In the data rows, zero lies at 4.5, halfway between 4 and 5.
What is the hidden score of each row? Scores go from 0 to 40, and 20 is about the middle. The score is a weighted sum of the row's numbers plus the product of two more (or one squared), each taken from its middle value.
"4 5 5 3 5 3 4 4 2 5 5 4 6 4 4 4 2 6 4 3 3 1 3 2 3" ~ 15
"6 6 5 5 5 4 5 5 5 4 3 5 6 5 5 4 5 4 5 4 5 5 4 5 6" ~ 20
"6 5 6 4 6 5 4 4 4 5 3 4 5 5 6 4 3 5 5 4 6 4 4 5 5" ~ 18
"5 5 5 4 5 5 4 4 5 4 4 5 6 5 5 5 6 4 4 5 5 6 5 5 6" ~ 21
"6 6 6 3 7 5 5 5 4 3 4 5 7 5 5 3 4 3 5 4 5 3 4 4 4" ~ 21
"3 4 4 3 6 0 7 3 4 2 8 3 4 3 4 4 4 5 5 2 2 0 4 2 4" ~ 20
"4 4 5 4 5 4 3 5 3 6 5 5 4 5 3 6 7 3 5 6 4 4 5 6 5" ~ 22
"5 3 4 5 3 5 4 6 3 7 5 4 3 5 3 4 3 5 5 5 6 4 5 5 2" ~ 20
"4 4 4 5 5 3 7 5 5 5 5 3 3 3 5 4 4 4 6 2 6 4 5 4 4" ~ 19
"4 5 5 4 5 4 6 5 4 4 4 5 5 4 4 4 4 4 5 3 5 4 4 4 4" ~ 17
"4 5 4 5 5 4 5 6 4 6 5 4 5 4 3 4 5 3 5 4 5 4 4 5 3" ~ 15
"8 5 4 9 0 9 0 6 9 2 6 8 5 7 6 3 9 9 7 9 8 9 9 9 9" ~ 37
"6 5 4 5 6 4 6 6 5 5 2 6 6 4 6 4 4 3 5 4 7 6 5 5 5" ~ 22
"3 6 4 5 5 5 7 2 8 2 2 4 7 3 6 4 3 4 1 5 3 7 5 3 5" ~ 17
"6 6 5 4 6 5 5 5 4 4 4 4 5 4 5 4 4 4 5 4 6 4 4 5 4" ~ 17
"4 3 3 4 4 2 5 5 3 6 5 3 2 4 5 4 3 5 6 2 5 3 4 4 3" ~ 27
"3 4 3 5 4 4 5 7 3 7 5 5 4 4 3 5 4 3 4 4 5 4 4 4 3" ~ 17
"8 5 3 5 3 4 8 7 6 2 2 4 3 4 7 3 2 6 7 2 9 5 7 6 5" ~ 29
"4 5 6 6 4 5 5 4 5 5 3 7 6 5 5 5 5 5 2 5 4 6 4 4 5" ~ 32
"3 4 4 5 4 4 4 4 5 5 5 5 4 4 4 5 6 5 4 5 4 5 5 4 6" ~ 20
"6 5 5 5 4 4 4 5 5 5 3 6 6 5 6 4 4 5 5 4 6 5 4 5 5" ~ 20
"7 7 6 3 7 7 5 5 3 3 1 6 7 6 4 3 2 4 4 4 6 2 3 4 2" ~ 37
"3 4 4 5 4 4 6 3 6 4 5 5 4 4 5 5 5 4 4 4 4 5 5 4 5" ~ 22
"7 7 7 4 8 5 4 4 5 2 2 5 8 5 6 3 3 4 4 5 5 3 4 4 5" ~ 35
"1 2 4 6 4 2 8 1 7 2 4 2 1 2 8 6 1 6 2 2 2 6 3 1 6" ~ 26
"7 7 6 4 7 5 4 5 5 3 2 4 7 5 6 4 3 4 5 4 6 4 4 6 5" ~ 19
"4 4 5 4 5 2 5 4 4 6 4 4 4 4 5 5 4 4 5 3 4 4 4 3 4" ~ 27
"1 4 3 5 1 3 6 1 8 2 8 5 5 4 4 3 8 6 4 5 0 4 6 3 7" ~ 18
"4 5 5 5 5 5 5 3 5 4 4 4 4 4 6 6 3 6 4 4 4 6 4 3 5" ~ 19
"4 4 5 4 5 5 6 3 6 3 4 3 3 4 6 5 3 4 4 3 4 5 4 4 6" ~ 17
"3 5 4 4 4 5 5 3 5 3 5 6 6 5 3 3 6 5 5 4 3 3 4 5 5" ~ 17
"4 2 3 3 5 3 7 3 4 4 4 0 0 4 6 6 1 6 6 1 5 4 4 2 3" ~ 22
"6 5 6 3 8 4 5 3 5 1 5 1 5 4 6 3 2 4 5 3 5 3 4 5 5" ~ 17
"9 6 2 5 2 4 9 7 8 1 2 5 5 5 8 0 1 5 8 2 9 6 8 6 3" ~ 17
"4 4 5 5 5 5 5 4 5 4 4 4 4 4 5 4 4 4 5 3 5 5 4 4 5" ~ 21
"0 1 5 4 4 4 3 0 5 5 7 1 2 4 6 9 6 5 0 7 0 6 3 2 9" ~ 17
"3 5 3 8 4 7 8 6 7 5 3 4 4 0 5 5 4 2 2 5 6 9 4 4 3" ~ 14
"4 5 4 3 5 4 4 5 2 4 7 4 4 5 1 4 5 3 5 5 5 2 5 5 3" ~ 12
"4 4 5 6 3 5 3 3 6 5 5 8 5 6 5 6 8 5 3 8 4 7 6 6 8" ~ 25
"5 6 6 4 6 5 5 5 4 4 3 5 6 5 4 3 4 4 5 4 5 4 4 4 4" ~ 19
"8 5 5 6 3 6 0 5 6 4 7 4 6 6 4 4 9 5 6 9 5 7 9 8 7" ~ 20
"4 3 4 4 5 5 3 5 3 6 8 3 4 4 2 5 7 2 4 8 2 4 6 6 4" ~ 20
"4 6 5 5 5 5 6 4 6 2 3 6 6 4 5 4 4 5 4 4 5 4 4 4 5" ~ 25
"5 7 4 5 3 5 3 4 5 3 3 8 7 6 3 4 6 6 4 5 4 4 5 4 7" ~ 24
"5 4 5 4 5 4 4 4 4 5 5 3 4 4 5 5 4 4 5 3 5 4 4 4 4" ~ 15
"5 5 5 5 4 4 3 4 4 5 4 5 6 5 5 4 5 5 5 4 4 4 4 4 5" ~ 15
"2 4 4 5 6 4 5 5 4 7 4 5 5 3 4 6 5 2 3 5 4 5 2 4 4" ~ 19
"5 5 5 4 4 5 5 4 5 4 2 6 5 4 6 4 3 5 4 4 5 5 3 4 4" ~ 18
"9 5 6 5 5 7 3 4 7 2 3 3 6 6 7 3 4 6 7 4 8 6 6 6 6" ~ 29
"3 3 4 3 6 2 6 6 0 6 7 2 2 2 1 5 2 3 4 3 3 0 2 3 0" ~ 16
"3 5 3 7 4 7 7 7 5 5 4 5 4 2 3 6 4 2 2 6 5 6 3 4 2" ~ 20
"4 5 5 5 5 5 5 4 5 4 5 4 5 4 5 4 5 5 5 4 5 5 5 5 5" ~ 17
"5 3 6 4 5 4 3 4 4 6 4 3 4 5 6 6 4 5 4 5 5 6 4 5 6" ~ 19
"4 5 5 5 5 5 2 3 4 6 4 7 7 6 5 7 6 5 2 8 2 6 4 4 8" ~ 21
"4 4 6 3 8 5 1 4 2 7 5 4 6 5 1 7 4 3 3 8 3 4 2 4 5" ~ 20
"7 4 5 4 5 7 5 6 3 4 2 4 3 4 5 5 1 5 6 3 8 5 5 5 3" ~ 18
"3 3 4 5 3 5 4 3 5 4 6 4 3 4 4 5 6 5 4 4 3 5 5 4 6" ~ 17
"4 4 3 5 2 6 5 5 5 4 4 6 3 5 4 4 4 7 5 4 6 5 6 5 4" ~ 21
"4 4 5 3 6 3 6 3 4 5 5 2 3 3 5 5 3 3 5 3 4 4 4 4 4" ~ 27
"5 4 4 5 4 3 5 4 5 4 4 4 4 5 6 5 4 6 5 3 5 4 5 4 5" ~ 21
"5 5 6 4 6 5 3 5 4 5 5 4 5 5 4 5 6 3 5 6 4 5 5 5 5" ~ 21
"4 4 5 4 6 3 5 4 4 5 5 3 4 4 5 5 4 3 5 4 4 5 4 4 5" ~ 24
"4 4 4 4 4 3 3 6 2 7 6 6 4 6 2 6 6 4 4 6 4 4 5 6 4" ~ 20
"6 5 4 5 5 5 3 8 4 5 6 4 4 5 3 4 6 3 7 5 7 4 6 6 3" ~ 21
"3 4 5 4 6 4 5 5 3 5 5 4 4 4 3 6 4 4 4 4 4 3 3 4 4" ~ 20
"7 3 7 3 4 3 2 0 4 5 4 2 3 7 7 5 2 8 5 4 4 4 6 4 6" ~ 19
"4 4 4 4 6 5 5 6 3 6 5 3 4 4 3 5 5 3 5 4 5 4 4 5 3" ~ 16
"6 5 5 5 5 4 5 5 4 6 3 6 5 5 6 5 4 5 5 4 6 5 5 5 5" ~ 21
"4 4 5 4 4 7 3 4 4 3 6 3 3 5 3 5 4 6 4 4 4 4 4 4 4" ~ 17
"4 4 5 6 4 5 3 4 5 5 5 4 4 4 4 5 6 4 4 6 4 6 6 6 6" ~ 20
"6 5 5 5 6 3 4 3 6 4 4 3 5 5 7 5 5 4 5 5 5 5 5 5 7" ~ 17
"7 6 5 5 5 4 4 5 5 4 2 6 6 5 5 3 4 5 6 3 7 4 5 5 5" ~ 21
"5 5 4 5 4 6 5 6 6 5 4 5 5 4 5 4 5 3 4 6 6 7 6 6 4" ~ 17
"2 4 4 5 5 3 6 6 4 6 6 5 4 3 3 6 6 3 4 5 3 4 4 4 4" ~ 24
"4 4 5 4 5 4 4 5 3 6 5 5 4 5 4 5 5 5 5 4 5 4 4 5 4" ~ 21
"6 5 7 4 7 3 1 3 3 7 3 5 7 6 6 7 4 4 3 7 3 5 3 4 7" ~ 18
"5 3 3 4 4 5 4 7 2 7 4 4 4 6 2 4 4 4 6 5 6 3 5 6 2" ~ 18
"3 4 4 5 4 5 4 3 6 4 3 6 5 5 5 5 6 6 3 6 2 5 4 4 6" ~ 26
"3 4 3 5 5 6 6 7 4 6 5 1 2 1 3 5 2 3 5 2 6 5 3 3 0" ~ 22
"6 5 6 4 5 6 2 4 5 4 5 4 6 6 4 4 6 4 4 7 4 5 6 6 6" ~ 20
"4 3 3 5 0 4 3 4 6 3 8 6 3 6 4 3 7 9 6 3 4 4 7 5 6" ~ 24
"5 4 4 5 5 4 4 5 5 5 5 4 5 4 4 5 6 3 5 5 4 5 5 5 5" ~ 19
"4 4 3 4 4 3 8 5 5 4 4 4 3 4 5 3 3 4 6 2 6 4 5 4 3" ~ 21
"5 5 4 6 1 5 3 5 6 5 5 7 5 6 4 4 7 7 5 5 5 6 6 6 6" ~ 21
"4 4 4 4 4 2 6 5 4 4 5 5 4 4 4 4 5 4 6 3 5 4 5 4 5" ~ 20
"5 4 6 3 4 4 1 4 2 6 7 3 5 5 3 4 5 5 5 5 2 2 4 4 3" ~ 17
"5 4 0 4 4 4 8 6 5 5 2 1 2 3 6 4 1 4 6 1 7 5 4 3 0" ~ 12
"4 4 5 6 3 4 4 4 5 5 5 5 4 4 5 6 6 5 4 5 4 6 5 4 6" ~ 18
"4 5 5 4 5 4 5 5 3 4 6 4 4 4 3 4 5 4 6 3 5 3 4 5 4" ~ 14
"4 5 5 7 2 4 5 5 6 5 4 7 6 4 6 5 5 6 3 5 4 7 4 3 5" ~ 25
"5 3 4 3 5 4 6 2 5 2 3 3 1 4 7 7 0 7 5 2 4 4 4 3 5" ~ 34
"5 5 4 5 5 6 3 8 3 7 5 4 5 4 3 4 4 3 5 5 6 4 4 5 2" ~ 16
"5 2 3 2 5 7 4 7 1 9 3 4 2 5 2 7 3 2 4 7 5 4 4 6 2" ~ 20
"3 5 4 6 4 5 6 5 5 5 4 5 5 3 5 5 5 3 3 5 5 6 4 4 5" ~ 15
"3 5 4 5 6 6 6 7 3 5 5 5 4 3 2 5 5 1 3 5 5 4 3 5 2" ~ 18
"7 5 6 1 6 7 0 6 1 9 5 7 5 9 1 8 9 0 4 9 4 5 7 9 7" ~ 15
"3 5 4 5 3 5 5 4 6 4 5 5 6 5 4 3 7 5 4 4 4 5 5 4 5" ~ 23
"4 4 5 3 6 5 3 4 3 6 5 4 4 5 3 6 6 3 4 6 4 4 5 6 5" ~ 16
"5 5 5 4 5 4 5 5 4 5 4 4 5 4 5 4 3 5 5 3 5 4 4 4 4" ~ 16
"2 4 3 4 6 5 6 6 3 5 6 4 3 2 2 5 5 1 4 5 4 3 4 4 2" ~ 23
"2 3 4 3 5 2 4 5 2 7 7 4 3 5 3 6 6 4 5 5 3 3 4 5 4" ~ 27
"3 6 5 8 4 8 4 4 8 4 5 5 7 3 5 4 7 3 2 7 3 8 4 4 5" ~ 17
"2 1 3 1 8 4 4 4 0 7 7 2 1 4 0 8 5 1 3 7 2 2 4 6 3" ~ 25
"3 5 5 5 5 5 5 4 5 4 4 4 5 4 5 5 5 4 4 4 4 5 4 4 5" ~ 15
"6 5 7 4 6 5 2 3 4 4 4 4 6 6 6 4 4 5 5 5 5 4 4 5 5" ~ 18
"4 5 3 1 1 8 3 3 4 1 5 9 5 9 1 1 5 9 5 5 3 0 6 5 3" ~ 24
"5 4 6 4 6 4 3 3 4 5 5 2 4 5 6 6 5 5 5 5 3 5 4 4 6" ~ 18
"4 5 5 3 5 3 4 5 2 4 6 5 5 5 3 3 5 5 6 3 4 1 3 4 4" ~ 17
"4 4 5 4 5 5 4 5 3 6 5 5 4 5 3 5 5 4 5 5 5 4 4 5 4" ~ 20
"8 5 2 7 1 5 4 6 6 7 3 6 5 6 7 2 3 6 5 6 9 7 6 6 3" ~ 19
"3 5 4 3 2 4 3 4 5 2 7 6 5 7 2 2 8 8 6 4 2 1 5 5 5" ~ 25
"5 4 4 5 4 3 6 4 6 3 5 3 4 4 5 4 4 5 6 2 5 4 5 5 5" ~ 17
"7 6 6 6 3 6 0 7 3 6 6 5 6 7 4 3 7 6 6 7 5 5 6 6 5" ~ 20
"4 6 4 8 2 5 4 5 8 5 5 7 7 4 5 4 8 4 3 7 4 9 6 5 7" ~ 19
"4 4 4 4 5 3 7 5 5 4 5 3 4 4 5 4 4 4 6 2 5 4 4 4 4" ~ 17
"4 4 4 4 5 5 4 5 4 5 5 5 4 4 4 5 5 4 5 4 5 4 5 5 5" ~ 21
"5 3 6 6 1 5 0 2 5 7 5 7 4 6 6 6 5 8 3 8 4 8 6 6 8" ~ 29
"5 4 5 4 5 4 4 3 5 4 4 4 5 5 6 5 4 6 5 4 4 5 4 4 6" ~ 19
"5 5 3 5 3 3 5 6 5 3 8 4 4 5 3 2 6 5 8 3 6 2 6 5 4" ~ 17
"4 5 5 5 4 4 5 4 5 4 5 5 5 5 5 4 6 5 5 4 4 5 5 5 6" ~ 17
"9 6 6 5 4 6 3 6 4 5 1 7 5 7 7 4 2 6 6 4 9 7 6 6 5" ~ 20
"4 5 5 5 4 5 6 4 6 3 5 4 4 4 5 4 4 5 5 3 5 5 4 4 4" ~ 17
"6 4 6 4 6 4 2 5 4 7 3 5 5 5 7 6 4 5 4 6 5 6 4 5 6" ~ 24
"6 6 6 3 6 3 6 5 3 4 2 5 7 4 6 4 1 5 4 3 5 2 3 2 3" ~ 30
"5 6 5 4 6 5 7 5 4 3 4 4 5 4 5 4 3 4 5 3 5 3 3 4 4" ~ 18
"5 4 4 5 4 5 6 6 5 5 4 4 4 4 5 4 4 4 6 3 6 5 5 5 4" ~ 18
"3 4 4 6 4 5 6 6 4 6 3 5 4 2 4 6 3 3 3 4 5 6 3 3 3" ~ 17
"5 4 4 5 5 4 5 6 4 6 3 5 4 4 5 5 3 4 5 4 6 5 4 4 4" ~ 23
"5 7 5 5 4 6 4 4 5 3 4 5 7 4 5 3 4 7 4 3 4 4 4 3 4" ~ 23
"5 3 4 4 3 3 6 4 5 4 4 4 2 5 6 5 2 7 6 2 5 4 5 3 4" ~ 28
"5 6 5 4 5 4 3 3 6 2 9 2 7 5 3 2 7 5 6 5 3 3 6 5 5" ~ 14
"5 4 3 2 6 4 2 5 0 6 4 3 1 4 1 7 4 3 4 5 4 1 4 5 3" ~ 13
"5 3 6 3 6 5 2 0 6 4 5 1 3 6 8 8 5 4 3 8 2 7 7 6 9" ~ 24
"4 6 6 1 7 0 4 4 1 2 9 4 5 5 0 2 5 7 8 1 1 0 1 2 4" ~ 25
"6 5 5 4 5 1 6 3 5 3 5 4 4 4 6 4 4 4 6 3 4 3 6 5 7" ~ 20
"2 5 4 5 4 6 5 4 6 4 5 5 5 4 4 4 7 4 3 6 3 5 4 5 5" ~ 18
"5 5 6 4 7 3 4 4 4 6 3 4 6 4 6 6 4 2 3 6 4 6 4 5 6" ~ 15
"4 6 5 5 5 5 5 5 6 4 4 6 6 4 5 4 6 4 4 5 4 5 4 4 5" ~ 21
"5 4 6 4 5 4 3 4 5 5 5 5 5 5 5 6 5 3 4 7 4 6 6 6 7" ~ 26
"5 5 4 5 5 4 4 6 3 5 4 4 5 4 4 5 5 4 5 4 5 4 4 5 4" ~ 17
"4 4 5 5 4 4 4 4 5 6 4 5 5 4 5 5 5 5 4 4 4 5 4 4 5" ~ 20
"5 5 4 5 4 4 4 6 4 4 5 5 5 4 3 4 6 4 6 4 6 3 4 5 4" ~ 21
"3 4 4 5 3 4 5 3 6 3 6 5 5 5 4 4 7 6 5 5 3 5 6 5 6" ~ 21
"4 5 5 5 3 4 4 4 5 4 4 7 5 5 5 5 4 6 4 4 5 5 5 5 5" ~ 21
"4 5 3 8 2 7 7 7 5 4 3 6 4 2 4 4 2 6 4 3 7 6 4 4 1" ~ 22
"5 5 5 5 5 4 5 5 5 4 5 4 4 4 5 4 5 4 5 3 6 5 4 5 5" ~ 18
"4 4 5 3 6 4 4 5 3 6 5 4 4 5 3 6 5 4 4 5 4 4 4 5 5" ~ 19
"3 5 2 7 3 8 8 9 3 6 3 7 4 2 1 5 1 3 2 4 7 5 2 4 0" ~ 25
"2 3 2 3 5 4 5 5 3 6 7 2 3 3 1 4 6 2 6 5 3 2 5 5 2" ~ 34
"4 3 3 6 3 5 7 5 6 4 3 5 4 3 6 5 3 6 4 3 6 6 5 4 4" ~ 27
"4 3 4 4 6 5 4 6 3 6 3 4 4 5 3 6 5 3 4 6 5 5 4 5 3" ~ 24
"5 4 5 4 5 4 5 6 3 6 4 5 4 5 5 5 4 4 5 4 6 5 4 5 4" ~ 19
"4 5 5 4 6 5 5 6 3 5 6 3 4 4 3 5 5 3 5 4 5 3 4 5 3" ~ 15
"9 6 9 1 9 7 2 1 5 2 2 2 6 7 7 4 2 4 4 5 5 3 4 5 6" ~ 20
"3 3 2 4 0 4 3 3 5 2 9 5 1 7 1 1 7 9 8 2 4 0 8 5 4" ~ 33
"6 3 5 3 4 5 4 4 4 4 4 3 3 5 6 4 2 7 6 2 7 4 5 5 4" ~ 18
"3 4 4 4 5 4 5 5 4 6 5 5 4 4 4 5 6 3 4 5 3 5 4 4 5" ~ 23
"5 5 6 4 6 3 3 3 5 4 5 4 5 5 6 5 5 4 5 5 4 5 5 4 7" ~ 23
"5 3 5 4 4 5 3 4 4 5 4 4 3 6 6 6 4 5 4 5 5 5 5 5 6" ~ 18
"4 5 6 6 5 6 4 4 6 5 3 7 6 5 4 6 6 3 3 7 4 6 5 5 6" ~ 24
"7 2 5 4 4 5 5 5 4 4 4 2 2 5 6 4 1 7 7 2 7 4 5 5 3" ~ 23
"4 5 5 4 6 4 4 5 4 4 6 4 5 4 4 4 6 4 5 4 4 3 4 4 4" ~ 20
"5 5 5 5 5 3 6 5 5 5 3 5 5 4 6 4 4 4 5 4 6 5 4 4 5" ~ 20
"5 4 4 5 3 3 7 4 4 3 4 6 3 4 6 5 1 7 5 2 6 4 4 4 4" ~ 20
"4 3 2 2 6 0 9 3 4 4 1 2 2 2 6 4 0 5 5 0 6 1 3 1 3" ~ 18
"3 3 4 5 3 5 5 5 3 6 5 5 3 4 4 7 3 5 3 5 5 6 4 5 4" ~ 15
"3 6 4 3 5 5 9 4 5 0 4 6 4 3 3 3 2 3 4 2 4 1 3 3 3" ~ 15
"5 3 0 3 6 2 9 6 5 4 4 0 2 2 4 2 1 1 6 1 7 2 5 4 0" ~ 13
"6 3 5 5 3 6 1 6 3 8 5 4 4 6 4 6 5 5 4 8 4 6 6 6 4" ~ 20
"4 7 4 5 0 6 2 3 8 1 5 9 6 8 5 4 9 9 4 7 2 5 7 5 8" ~ 25
